[103 124 111 109 152 110 124 140 139 141 141 139 149]
The minimum is 103
The entry just left of the largest entry: 109

Read these off the array that follows. Counting starts at 0.
1) Find the entry in the top-left corner.
2) Find the entry just right of 130.
3) Find the entry at row 2, column 0.
4) Find the entry at row 0, column 2.
5) Find the entry just right of 101.
6) Find the entry directly below the centre entry.
[[137 111 147 130 120]
 [135 157 101 111 141]
 [134 158  99 111 139]]
1) 137
2) 120
3) 134
4) 147
5) 111
6) 99

W =
[[128 125 125 124 131]
 [126 134 120 125 133]
 [108 135 141 122 124]
 [143 136 125 134 129]
 [142 115 127 135 130]
 [140 122 111 122 133]
 [127 115 122 140 118]
 [121 111 110 125 117]
 [128 130  98 127 124]]
Read off the entry just right of the centre entry.
A: 135
Read off the third entry on the diagonal from the top-right corner.
A: 141
Read off the smallest entry in the last column.
A: 117
The entry just right of the smallest entry: 127
Read off the top entry of the column that holds the largest entry.
A: 128
The bottom entry of the column that holds the largest entry is 128
The fourth entry in reading order -> 124
Read off the entry just left of 118.
A: 140
Read off the smallest entry in the first column.
A: 108
The bottom entry of the column that holds the smallest entry: 98
Read off the second largest entry.
A: 142
Read off the entry just left of the smallest entry.
A: 130
The last entry, reading row by row is 124
Read off the entry just right of 143.
A: 136
The entry directly below the centre entry: 111
The largest entry in the first column -> 143
Read off the top entry of the column that holds the smallest entry.
A: 125
Read off the third smallest entry.
A: 110

grid =
144  109  108  137  115  129  133
137  141  145  144  113  145  139
115  150  143  119  143  145  123
122  148  122  119  110  126  111
112  113  135  106  148  142  114
136  113  122  144  114  124  109
146  147  127  151  151  127  119
133  122  106  145  140  106  146
134  137  129  107  113  151  129
Indices start at 0.
The entry directly below the centre entry? 144
The entry in the top-right corner? 133
The entry in row 2 and column 0? 115
The entry in row 0 and column 2 -> 108
The entry in row 0 and column 0: 144
The entry at row 1, column 1? 141
The entry in row 0 and column 1? 109
The entry at row 1, column 0? 137
The entry directly above 123 -> 139
The entry in the bottom-left corner? 134
The entry at row 2, column 1? 150
The entry in the bottom-right corner? 129
The centre entry: 106
The entry just right of 150? 143
The entry just right of the centre entry is 148

Questions about the array below.
1) Report the bottom-left entry.
2) Report the bottom-right entry.
3) Report the 4th entry, reading row by row.
4) Report the entry just right of 99.
5) Report the entry in the top-left corner.
6) Report the fifth entry from the end, reading row by row.
7) Report the top entry of the column that holds the smallest entry.
8) Report the minimum.
[[122 127 122 133]
 [120 124 128 136]
 [129 113 135 135]
 [128 104 147 146]
 [110 139 117 118]
 [120 119 135 138]
 [115 138 106 128]
 [115 127 130 136]
 [150 133  99 135]
 [124 117 136 111]
 [109 138 117 119]
 [119 110 147 129]
 [152 129 109 138]]
1) 152
2) 138
3) 133
4) 135
5) 122
6) 129
7) 122
8) 99

142	137	121	113	117	115	133	119	133	133	140	118	125	129
124	120	125	117	130	119	123	120	135	128	127	130	122	129
127	129	141	113	121	114	127	132	128	119	123	133	120	126
130	126	127	147	135	146	124	129	107	136	122	125	130	129
126	130	118	144	131	137	128	135	137	131	133	131	134	126
120	124	145	118	135	131	136	125	125	117	138	138	132	122
132	133	125	129	126	117	121	149	121	126	127	122	120	118
131	140	136	144	130	143	136	133	113	131	132	126	136	127
136	136	121	149	119	141	136	123	145	134	128	134	139	136
141	136	114	133	129	118	124	134	127	141	118	116	118	134
129	133	126	113	131	115	140	122	126	133	123	126	118	132
126	126	122	112	134	116	128	138	113	120	140	116	128	109
127	118	121	113	132	120	121	118	134	136	125	125	123	129
138	136	130	134	110	125	121	136	123	127	115	127	123	133
138	137	138	115	113	121	147	112	126	133	111	130	117	143
145	145	114	137	120	119	135	134	110	135	125	108	120	129
Indices start at 0.
The entry in the top-right corner is 129
The entry at row 2, column 0 -> 127
The entry in row 0 and column 0 is 142
Read off the entry at row 0, column 1.
137
The entry directly below the smallest entry -> 137
Read off the entry in row 0 and column 2.
121
The bottom entry of the column that holds the smallest entry is 110
The entry at row 1, column 1 -> 120
Read off the entry in the bottom-right corner.
129
Read off the entry in row 1 and column 0.
124
The bottom-left entry -> 145
Read off the entry just right of the smallest entry.
136
The entry directly above the smallest entry: 128
The entry just left of the smallest entry is 129

[150 138 145 121 135 123 133 116 130 113 118]
Which number is the last entry?
A: 118
The second entry from the right is 113
The second smallest entry -> 116
The entry just left of the smallest entry -> 130

Questions about the matrix below. Rows and columns are numbered from 0.
1) Give the entry in row 0 and column 1.
2) Give the entry in row 0 and column 2.
3) Give the entry at row 2, column 0.
4) Give the top-left entry.
5) Give the entry directly above the smallest entry.
6) Give the entry directly above 108.
7) Give the entry at row 1, column 2.
8) Give the bottom entry of the column that holds the smallest entry.
array([[126, 130, 131, 135, 139, 141, 117, 130, 120, 134, 125, 132],
       [133, 132, 128, 118, 139, 118, 144, 144, 120, 116, 131, 152],
       [129, 135, 135, 133, 138, 145, 121, 130, 114, 133, 122, 133],
       [132, 138, 136, 127, 136, 140, 124, 135, 114, 127, 122, 137],
       [128, 142, 135, 129, 148, 138, 130, 141, 101, 130, 110, 151],
       [129, 119, 126, 130, 126, 127, 126, 123, 138, 124, 143, 124],
       [121, 135, 128, 130, 117, 125, 118, 122, 134, 131, 111, 112],
       [125, 123, 125, 122, 120, 108, 142, 128, 137, 119, 125, 127],
       [133, 140, 128, 121, 118, 136, 120, 130, 121, 141, 121, 121],
       [123, 130, 120, 121, 118, 107, 144, 127, 132, 132, 111, 124],
       [130, 128, 132, 127, 137, 133, 127, 135, 121, 122, 134, 138]])
1) 130
2) 131
3) 129
4) 126
5) 114
6) 125
7) 128
8) 121

Read these off the row that follows.
1) Read off the entry just right of 122.
2) Read off the smallest entry.
[101 109 140 122 104 148 111 154 118]
1) 104
2) 101

Read these off the array that follows.
1) Report the entry in the bottom-left corner.
2) Report the third entry on the diagonal from the top-right corner.
3) Report the last entry in the row that holds the largest entry.
4) Report the top-left entry.
5) Report the 2nd entry on the main diagonal.
6) Report the fifth entry, reading row by row.
7) Report the 3rd entry from the end, reading row by row.
array([[119, 121, 131, 119, 124],
       [102, 129, 119, 111, 120],
       [119, 122, 129, 120, 124],
       [117, 128, 130, 124, 131],
       [122, 115, 129, 117, 119],
       [120, 122, 129, 121, 126],
       [136, 140, 126, 143, 128]])
1) 136
2) 129
3) 128
4) 119
5) 129
6) 124
7) 126

Questions about the row below.
1) Report the fourth-last entry.
2) Report the second entry from the right.
3) Report the second entry from the left.
4) Report the third entry from the right.
[112 108 130 108 123 130 109 117 103 119 111 127 126 137]
1) 111
2) 126
3) 108
4) 127
